The rows below come in pairs that one turn or mirror swaps. Which row does each named row swap with?
k448: [+1.26,-0.47,+0.10,+0.58,+1.20,+1.30,-1.77,+2.37,-0.32,-0.27,-0.52,-0.11,-2.27,-2.42,+1.75,-1.29,+0.95,-1.30,-0.02,+0.43,+0.01]
k745: [+2.90,-1.02,-0.53,+0.75,+0.59,+0.83,+2.09,-0.80,+0.85,-1.04,+1.23,+0.83,+2.18,+1.12,-0.02,+0.95,-1.14,+1.78,+2.25,-2.08,-1.22]
k908: [+3.45,-1.55,-0.42,+1.01,+0.95,+0.95,+2.20,-0.09,+1.24,-1.07,+0.92,+0.50,+2.41,+0.90,+0.01,+1.14,-1.22,+1.82,+1.78,-2.33,-0.16]
k918: [+2.44,-1.27,-0.15,+0.55,+1.11,+0.86,+2.07,-0.73,+1.17,-1.16,+1.56,+0.31,+2.27,+0.88,-0.07,+1.22,-0.72,+1.92,+1.72,-2.69,-1.29]
k984: [+0.02,+1.02,-0.35,-0.19,+0.97,+0.71,+2.62,-0.91,-1.84,+0.46,+1.41,+1.23,+0.56,+1.31,-1.52,+0.30,-1.59,-1.52,-2.58,-1.23,+0.09]
k223: [+2.92,+0.16,-1.43,+0.01,+0.61,+0.73,+2.59,+1.42,+0.92,+2.50,+1.40,-0.58,-0.86,+0.56,-0.87,+1.01,+0.72,-1.40,-0.69,-1.95,+1.63]
k45: [+2.58,+0.22,-0.91,+0.32,+1.17,+0.14,+2.94,+1.26,+0.39,+2.38,+1.56,-0.21,-1.01,-0.04,-1.53,+1.48,+1.08,-1.79,-0.06,-2.50,+0.81]
k746: [+0.50,-0.15,+0.55,+1.01,+1.12,+0.50,-2.03,+1.61,-0.84,-0.70,-1.43,+0.22,-1.90,-2.60,+1.40,-0.76,+0.77,-1.77,-0.08,+0.16,+0.08]
k282: [+1.97,+0.33,-0.55,-0.95,+1.14,-1.14,-2.31,-2.36,-1.77,-1.29,+0.61,+3.04,+0.32,-0.89,+0.32,+1.46,-0.94,+0.66,+1.95,+0.19,+0.48]
k207: [+0.54,-0.41,-0.05,+1.17,+1.37,+0.92,-2.25,+1.96,-0.48,-0.05,-1.28,+0.70,-2.27,-2.10,+1.53,-0.85,+0.09,-1.99,+0.09,+0.56,+0.17]
k974: [+2.54,-1.46,-0.55,+0.79,+0.61,+0.93,+1.85,-0.79,+0.90,-0.95,+1.09,+0.66,+2.39,+0.76,+0.09,+1.31,-1.52,+2.08,+2.07,-2.24,-1.42]
k515: [+0.71,-1.46,-1.45,-1.10,-1.82,-0.55,+1.28,+0.06,+0.72,-0.07,+1.68,+2.58,+0.78,+2.50,+0.99,+1.10,+0.98,+1.28,-1.94,+0.23,+1.06]
k529: [+2.38,+0.03,-1.03,+0.25,+1.22,+0.55,+2.79,+1.00,+0.25,+2.71,+1.26,+0.54,-0.96,+0.74,-1.27,+1.20,+1.62,-1.84,-0.01,-2.41,+1.22]
k158: [+3.20,-1.15,-0.87,+1.32,+0.98,+0.39,+1.67,-0.57,+1.22,-0.79,+0.87,+0.86,+2.12,+0.85,+0.18,+1.22,-1.19,+2.47,+1.88,-2.01,-0.89]
k262: [+1.29,-2.29,+1.78,+0.73,+0.98,-0.67,-0.29,+0.21,+0.03,-0.71,+2.92,+0.39,-0.52,+0.47,+0.84,-1.72,-1.62,+1.85,+0.22,+2.69,+0.57]
k412: [+1.39,-0.30,+0.29,+1.05,+1.62,+0.89,-2.19,+1.66,-0.37,-0.37,-1.31,+0.46,-1.52,-2.33,+1.39,-1.05,+0.69,-1.66,+0.22,+0.17,+0.23]
k921: [+3.03,+0.64,-1.26,+0.50,+0.81,+0.32,+2.84,+1.68,+0.52,+2.68,+1.32,+0.13,-1.06,+0.11,-0.88,+1.54,+0.69,-1.80,+0.08,-2.74,+0.82]
k464: [+0.65,+0.67,-0.37,-0.48,+1.19,+0.12,+2.38,-0.98,-2.13,+0.36,+2.26,+1.34,+0.33,+1.15,-1.25,+0.49,-1.82,-1.72,-2.69,-1.28,+0.07]
k259: [+1.43,-1.54,+0.30,+1.89,+1.01,+0.36,+0.97,-0.40,-0.86,-4.53,-0.72,+1.13,-2.07,+0.40,+0.42,-1.50,+0.26,-1.20,+0.15,+0.34,-0.74]
k373: [+1.46,-2.14,+2.15,+0.06,+1.12,-1.13,+0.02,+0.16,+0.64,-0.15,+2.65,+0.05,-0.69,+1.39,-0.01,-2.75,-1.14,+1.48,+0.82,+2.02,-0.54]
k606: [+0.97,-1.94,+2.72,-0.13,+1.54,-0.99,-0.28,+0.00,-0.34,-0.15,+3.08,+0.13,-0.37,+0.88,+0.97,-1.83,-1.03,+1.20,+0.75,+2.17,-0.28]
k872: [+0.29,+1.03,-0.62,-0.61,+0.85,+0.66,+2.53,-1.62,-1.96,-0.42,+1.87,+1.68,+0.07,+1.51,-1.26,+0.17,-1.58,-1.42,-2.59,-0.79,-0.17]
k594: [+0.57,-0.58,+0.04,+0.82,+1.14,+1.02,-2.06,+1.57,-0.37,-0.39,-1.06,+0.47,-2.38,-2.32,+2.16,-0.86,+0.95,-1.43,+0.38,+0.28,-0.26]
k48: [+0.36,-1.31,-1.47,-1.15,-1.90,-0.01,+1.74,+0.26,+0.40,-0.35,+0.96,+1.24,+0.44,+2.25,+1.49,+1.56,+0.83,+1.61,-1.83,+0.96,+0.92]
k69: [+1.21,-1.64,+0.43,+2.20,+1.09,+0.60,+1.48,-0.92,-0.83,-3.86,+0.14,+1.10,-2.06,+0.67,-0.30,-1.89,+0.52,-1.37,-0.47,+1.13,+0.07]
k659: [+0.88,-0.09,+0.85,+0.95,+1.51,+0.99,-2.24,+1.30,-0.76,-0.15,-1.25,+0.40,-1.56,-2.72,+1.63,-1.12,+0.83,-1.54,+0.57,+0.35,+0.11]
k966: [+1.98,-2.25,+1.46,+0.18,+0.52,-1.12,+0.30,+0.29,+0.47,-0.19,+2.80,+0.32,-0.39,+0.93,+0.64,-2.00,-1.53,+1.62,+0.61,+2.63,-0.34]
k290: [+2.75,+0.35,-0.78,+0.27,+0.35,+0.33,+2.62,+1.82,-0.07,+3.01,+1.87,-0.12,-1.28,-0.13,+0.02,+1.18,+1.04,-1.54,-0.60,-2.46,+1.05]
k563: [+2.34,+0.32,-0.22,-0.83,+0.60,-1.32,-2.31,-1.43,-1.27,-1.56,+0.67,+3.35,+0.11,-0.64,+0.34,+1.30,-1.59,+0.77,+1.78,+0.22,+0.63]
k200: [-0.86,-1.40,+1.23,+0.92,+0.11,+0.42,+0.43,-1.21,+0.84,-1.93,-1.28,-0.33,-0.66,-0.96,+0.62,-1.03,+0.84,-1.75,+0.48,+1.88,-0.71]
k990: [+0.85,-0.33,+0.10,+1.20,+1.28,+0.07,-2.43,+2.06,-0.72,-0.43,-0.65,-0.14,-1.60,-1.74,+1.77,-1.37,+1.07,-2.14,+0.35,+0.92,-0.05]
k622: [+0.86,-0.15,+0.11,+0.89,+1.01,+0.37,-1.96,+1.52,-0.58,+0.35,-1.31,+0.36,-2.05,-2.80,+1.20,-1.72,+1.09,-1.86,+0.00,+0.66,+0.10]
k798: [+1.38,-1.63,+0.53,+1.87,+1.08,+0.57,+1.65,-1.14,-1.26,-4.50,+0.37,+1.07,-1.93,+0.50,+0.47,-1.27,-0.03,-1.18,+0.09,+0.50,-0.47]
k869: [+1.35,-2.39,+2.12,-0.10,+1.84,-1.19,+0.26,+0.00,-0.80,-0.29,+2.99,+0.31,-1.03,+0.82,+0.53,-1.56,-0.58,+1.37,+0.62,+2.70,+0.20]
k345: [+2.34,+0.49,-0.34,-1.08,+0.94,-0.96,-2.47,-1.94,-1.70,-1.54,+0.52,+3.22,+0.60,-0.52,+0.78,+0.78,-1.31,+0.58,+1.43,+0.40,+0.46]
k727: [+1.70,-1.92,+0.67,+2.26,+0.90,+0.21,+1.21,-0.65,-0.82,-4.19,-0.64,+1.20,-2.31,+0.25,+0.05,-1.39,+0.88,-1.40,+0.21,+0.63,-0.22]
k284: [+0.89,+0.43,+0.96,-1.18,+0.97,-0.01,+3.57,-0.97,-0.23,+1.34,+1.36,+1.17,+0.72,+1.61,-1.60,+1.32,+0.70,-2.69,-0.59,+0.23,+1.37]
k112: [+2.13,+0.85,-0.83,-0.54,+0.66,-1.18,-2.19,-1.49,-1.90,-0.96,+1.13,+3.29,+0.34,-0.93,+0.20,+0.77,-1.67,+0.66,+1.24,+0.92,+0.98]
k550: [+0.45,-0.17,+0.33,+1.52,+1.08,+0.85,-1.74,+1.19,-0.64,-0.08,-1.66,-0.06,-1.86,-2.47,+1.47,-1.22,+0.28,-1.43,+0.32,+0.98,+0.17]
k256: [+1.74,+0.64,-1.03,-0.70,+0.20,-2.10,-2.93,-1.08,-1.42,-1.22,+0.25,+3.39,+0.60,-0.49,+0.46,+0.62,-1.40,+0.29,+1.08,+0.65,+0.17]
k280: [+2.40,+0.66,-0.71,-0.86,+1.10,-1.52,-2.54,-1.28,-1.28,-1.03,+0.47,+3.43,+0.88,-0.53,+0.51,+0.86,-1.47,+1.12,+1.49,+0.10,+0.19]
k285: [+0.84,-1.48,-1.77,-1.08,-2.15,+0.30,+1.71,-0.23,+0.84,-0.59,+1.42,+1.84,+0.38,+1.92,+1.22,+1.94,+1.25,+0.99,-1.73,+1.08,+1.32]
k56: [-0.09,+0.76,-0.10,-0.25,+1.07,+0.64,+2.51,-1.28,-2.08,+0.14,+1.63,+1.48,+0.53,+1.73,-1.27,-0.48,-1.02,-1.64,-2.76,-0.80,+0.15]
k758: [+2.46,+0.28,-0.64,+0.03,+1.29,+0.71,+2.92,+1.20,+0.19,+3.11,+1.81,+0.15,-1.53,-0.01,-0.48,+1.54,+0.40,-1.74,-0.23,-2.33,+0.98]
k716: [+2.71,-0.50,-0.91,+0.48,+0.98,+0.60,+2.80,+1.39,+0.45,+2.84,+1.27,-0.01,-1.46,+0.28,-0.50,+1.35,+0.78,-1.81,-0.06,-2.63,+1.30]
k795: [+2.93,+0.48,-1.23,+0.32,+0.76,+0.83,+2.82,+1.08,+0.63,+2.55,+1.24,+0.23,-1.06,-0.07,-1.13,+1.62,+1.38,-1.53,+0.39,-2.51,+0.89]
k461: [+1.88,+0.83,-0.29,-0.95,+0.53,-1.24,-2.42,-1.47,-1.64,-1.99,+0.77,+3.35,-0.03,-0.80,+0.75,+1.43,-1.06,+0.33,+1.37,+0.75,+0.77]
k871: [+2.31,-0.54,-0.51,+0.67,+0.80,+1.06,+1.97,-0.98,+1.04,-1.02,+0.75,+0.40,+2.22,+0.81,+0.18,+1.24,-1.14,+2.09,+2.55,-2.23,-1.11]
k680: [+2.57,-1.43,-0.69,+1.06,+0.44,+1.03,+1.72,-0.56,+1.22,-1.02,+0.75,+0.70,+1.94,+1.02,+0.12,+0.37,-0.41,+2.38,+2.14,-2.87,-1.09]
k145: [+0.82,-1.54,-1.68,-0.54,-1.95,-0.11,+1.23,+0.20,+0.08,-0.45,+0.81,+2.15,+1.29,+2.20,+1.67,+1.85,+0.54,+0.60,-2.22,+1.19,+1.83]
k248: [+1.23,-1.68,-0.92,-1.35,-1.91,-0.30,+1.37,+0.33,+0.10,+0.05,+1.07,+2.47,+1.12,+2.27,+1.38,+1.00,+0.62,+1.29,-1.74,+0.90,+1.35]
k346: [+2.82,+0.17,-1.00,+0.39,+0.71,+0.79,+3.18,+1.80,+0.59,+2.89,+0.98,+0.17,-0.77,+0.00,-0.96,+1.04,+1.03,-1.58,-0.17,-1.96,+1.34]

k284 pairs with k200
k798 pairs with k872
k550 pairs with k529
k795 pairs with k659
k262 pairs with k515

